One turning vector, and how many steps it has turned
The counts run from 0 to 47.
[ 1.60  2.34  0.17  0.62 -3.60  2.83  0.96  0.13  0.64 -3.32 -0.40 -5.31
  1.05 -1.90 -1.85  0.61 -1.08  0.89 -1.78 -0.62 -1.90 -1.32 -2.10  1.09
  0.54 -0.77]	30
[-1.24  2.87  2.43  2.91 -2.78 -1.99  1.46  0.78 -4.15 -2.63 -3.09 -4.33
  0.90 -0.09 -0.91  0.80 -0.03  0.68 -0.74  0.29 -0.31 -1.04 -1.58  2.14
  0.27  0.81]	43
[-1.47 -0.30  1.78  2.86 -1.24  0.05  1.22  1.05 -3.23 -2.56 -3.60 -2.29
  1.64 -0.58 -1.32 -1.17  0.64 -0.32 -1.28 -0.50  2.29  4.19  1.11  1.27
  1.71  1.27]	39
[-1.84 -0.39  1.25  2.14 -1.89  3.24  0.68 -1.57 -2.95 -2.33  0.33 -4.72
 -0.21 -0.60  2.40 -2.14  0.64 -2.34 -0.51  1.45 -1.23 -0.10 -0.45  1.26
  1.52  3.03]	18
[-1.11 -0.64  0.31  2.46 -2.49  0.71  2.80  0.16 -0.86 -0.81 -0.89 -5.70
 -0.89  0.34 -1.44 -0.57  1.09  2.52 -1.56 -0.01 -0.59 -0.62 -1.76  2.25
 -1.19  2.28]	13
[-0.47 -1.21  0.94  1.75 -1.68  2.64 -0.11  1.42 -1.52 -2.76 -1.91 -3.66
  1.47 -1.52 -1.00 -2.30 -2.10 -1.08 -1.03 -1.52  2.16  3.25  0.76 -0.35
  2.66  1.13]	36
[ 0.04  1.19  0.39  0.12 -1.94  3.81  1.15 -0.62  0.30 -3.66 -2.46 -2.95
  1.18 -0.44  0.00 -2.29  0.91 -1.83 -2.62 -0.64 -0.62  3.59 -0.24  2.98
  2.03 -0.16]	1
[-0.09  1.11  0.53  0.09 -1.96  3.35  1.32  0.44 -0.38 -4.19 -2.62 -2.62
  1.92 -1.42  0.59 -2.50  1.17 -2.33 -3.24 -0.56 -0.59  2.95  0.20  2.46
  1.95 -1.30]	2
[ 3.08  2.83  1.53 -1.00 -2.45 -0.38  1.44 -0.97 -2.42 -2.82 -1.91 -3.51
 -0.29 -3.02 -3.10  1.53  0.67  1.03 -1.45  0.18 -2.15  0.41 -1.43  2.51
  0.91  0.50]	27
[-0.97  1.79  2.11  2.35 -2.65  1.23  0.25 -2.42 -2.21 -1.42 -0.22 -5.61
 -0.57  0.42 -0.88 -1.50 -2.18  0.88 -0.08  0.05 -2.14 -0.78 -1.30  0.76
 -1.78  2.76]	47
[ 0.08  2.09  0.92  2.38 -2.56 -0.80  0.06  1.60 -3.90 -1.78 -3.42 -5.26
 -0.92 -0.97 -2.80 -0.05 -0.91  1.82 -0.40 -1.81  2.36  0.29  0.15  0.99
 -0.77  1.29]	9
[-1.70 -1.23  1.13  2.70 -1.56  2.80  0.80 -1.26 -1.68 -2.50  0.60 -4.36
  0.44 -0.37  1.91 -1.32  0.14 -1.38 -2.03  1.30 -0.93  0.05 -1.33  1.78
  1.27  2.96]	17
[-0.32  1.48  1.64  1.85 -1.46  1.63  0.66  1.37 -3.12 -4.07 -3.69 -2.66
  1.86 -0.98  1.34 -1.24 -0.65 -2.42 -2.19 -0.12  0.95  2.12  1.94  2.22
  1.14 -2.10]	4
[ 0.38  2.76  1.28  1.52 -1.63  0.02  0.62  1.59 -3.74 -3.19 -3.93 -3.81
 -0.35 -1.40 -0.48  0.37 -1.61 -0.56  0.13 -1.38  2.12  0.43  1.66  1.06
 -0.55 -0.31]	7
[-1.64  2.59  2.31  2.53 -3.02 -0.43  1.51 -0.79 -3.68 -1.41 -1.02 -5.07
  0.18  0.32 -0.23  0.52 -1.60  0.72  0.03  0.12 -0.70 -1.63 -2.37  0.99
 -1.72  1.37]	45
[-1.47  2.46  2.29  1.89 -3.26 -0.41  0.21 -1.19 -1.97 -0.93 -1.76 -5.42
  0.24  0.11 -1.13 -1.32 -1.85  0.29  0.17  0.38 -1.55 -1.62 -1.75  1.18
 -1.12  1.76]	46
[-1.24  0.22  2.56  2.52 -1.47 -0.02  1.38  1.58 -4.12 -2.08 -3.92 -2.07
  1.69 -1.47 -1.65 -0.42  1.08  0.50 -1.57  0.02  1.84  3.13 -0.26  2.68
  2.29  0.27]	40
[ 2.05  1.64  1.07 -0.68 -2.34 -0.18  0.99 -1.41 -2.49 -2.10 -2.32 -4.36
 -0.83 -3.53 -4.09  0.79  1.33  1.39 -0.20  0.17 -1.83  1.67 -1.07  1.34
  0.24  0.80]	26
[ 1.65  0.75  2.43 -0.76 -1.78  0.13  0.10 -1.91 -5.31 -1.59 -1.98 -2.54
 -1.98 -2.52 -1.26 -0.13  0.81 -1.41  0.99  0.33 -0.59  2.39  0.99  0.57
  0.94  1.61]	23
[ 0.14  0.37 -0.24 -0.22 -2.29  4.32  0.76 -1.37  1.35 -2.80 -1.99 -3.85
  1.37 -0.91 -1.31 -2.07  0.65 -2.08 -2.82 -0.13 -0.10  3.09 -1.14  2.61
  1.62 -0.13]	0
[-0.67 -0.60  1.61  1.32 -1.59  3.00  0.38 -1.58 -4.02 -3.19  0.32 -3.11
 -0.12 -0.83  2.63 -0.71  0.76 -2.84 -0.70  1.26 -1.05  0.96 -0.66  0.99
  2.28  1.65]	19
[ 0.61  1.61  0.62  1.26 -2.63  2.89  0.27  0.72 -1.99 -4.07 -3.32 -1.96
  2.04 -1.29  1.08 -1.82  0.16 -2.15 -2.62 -0.68 -0.36  3.36  1.10  2.89
  1.97 -1.56]	3
[-0.81  1.91  3.48  2.84 -1.86 -1.24  1.70  1.27 -4.41 -2.05 -3.71 -3.18
  1.26 -0.06 -1.75  0.80  0.49  0.94 -0.65  0.11  0.60  0.98 -0.85  3.16
  1.02  0.66]	42
[-0.24 -0.44 -0.02  1.89 -1.50  4.08 -0.14  1.64 -0.40 -3.27 -1.43 -4.10
  1.78 -1.51 -1.09 -2.76 -2.00 -1.36 -1.35 -1.55  1.72  2.47  0.64 -1.20
  1.39  1.24]	35
[-0.53  0.44 -0.35  1.86 -1.64  3.94 -0.18  0.46  0.83 -3.55 -0.49 -4.97
  2.61 -1.41 -0.77 -2.39 -2.22 -1.30 -1.75 -1.44  1.30  1.00  0.12 -0.49
  1.43  0.66]	34
[ 2.32  1.81  1.22  0.18 -3.34  1.19  0.95 -1.10 -1.07 -2.46 -1.26 -4.62
  0.77 -2.40 -2.78  1.68  0.66  0.29 -1.41  0.34 -2.24 -0.42 -1.63  2.39
  0.75 -0.03]	28
[ 0.06  2.87  0.78  1.82 -1.94 -0.61  0.85  1.86 -3.96 -1.48 -3.97 -4.45
 -0.86 -1.39 -1.75  0.00 -2.13  0.96  0.07 -2.57  2.30  0.24  0.86  0.01
 -0.90  0.29]	8
[-0.58  1.32  3.09  3.38 -1.60 -1.22  0.83  0.84 -3.81 -1.68 -3.53 -3.01
  1.49 -0.73 -1.39  0.31  0.52  1.08 -1.45  0.83  1.33  1.34 -0.13  2.38
  1.04  0.99]	41
[ 2.47  1.51  1.60 -0.35 -2.36 -0.29 -0.66 -1.21 -5.01 -1.82 -2.04 -3.79
 -1.53 -3.60 -1.86  0.44  1.49 -0.74  0.63 -0.44 -1.02  2.33 -0.06  0.88
  0.76  0.85]	24
[-0.16  0.12  1.95  0.31 -1.77  1.87 -0.56 -2.58 -5.28 -2.56 -1.44 -2.94
 -0.64 -1.94  0.90 -1.12  0.46 -3.05  0.77  0.50 -0.44  2.06  0.84  0.05
  2.49  2.09]	21
[-0.40  0.99  0.70  2.58 -2.18 -0.22  1.90  0.62 -1.88 -1.23 -1.99 -5.85
 -1.77 -0.31 -2.88  0.53 -0.42  1.79 -1.03 -1.13  1.25 -0.56 -1.14  1.52
 -0.83  2.36]	11
[ 0.36  0.87 -0.63  1.35 -2.42  4.45  0.78  0.45  0.41 -4.10 -0.94 -4.97
  2.63 -1.60 -0.65 -1.90 -2.02 -0.97 -1.46 -0.66  0.74  0.14 -0.52 -0.92
  0.89 -0.61]	33
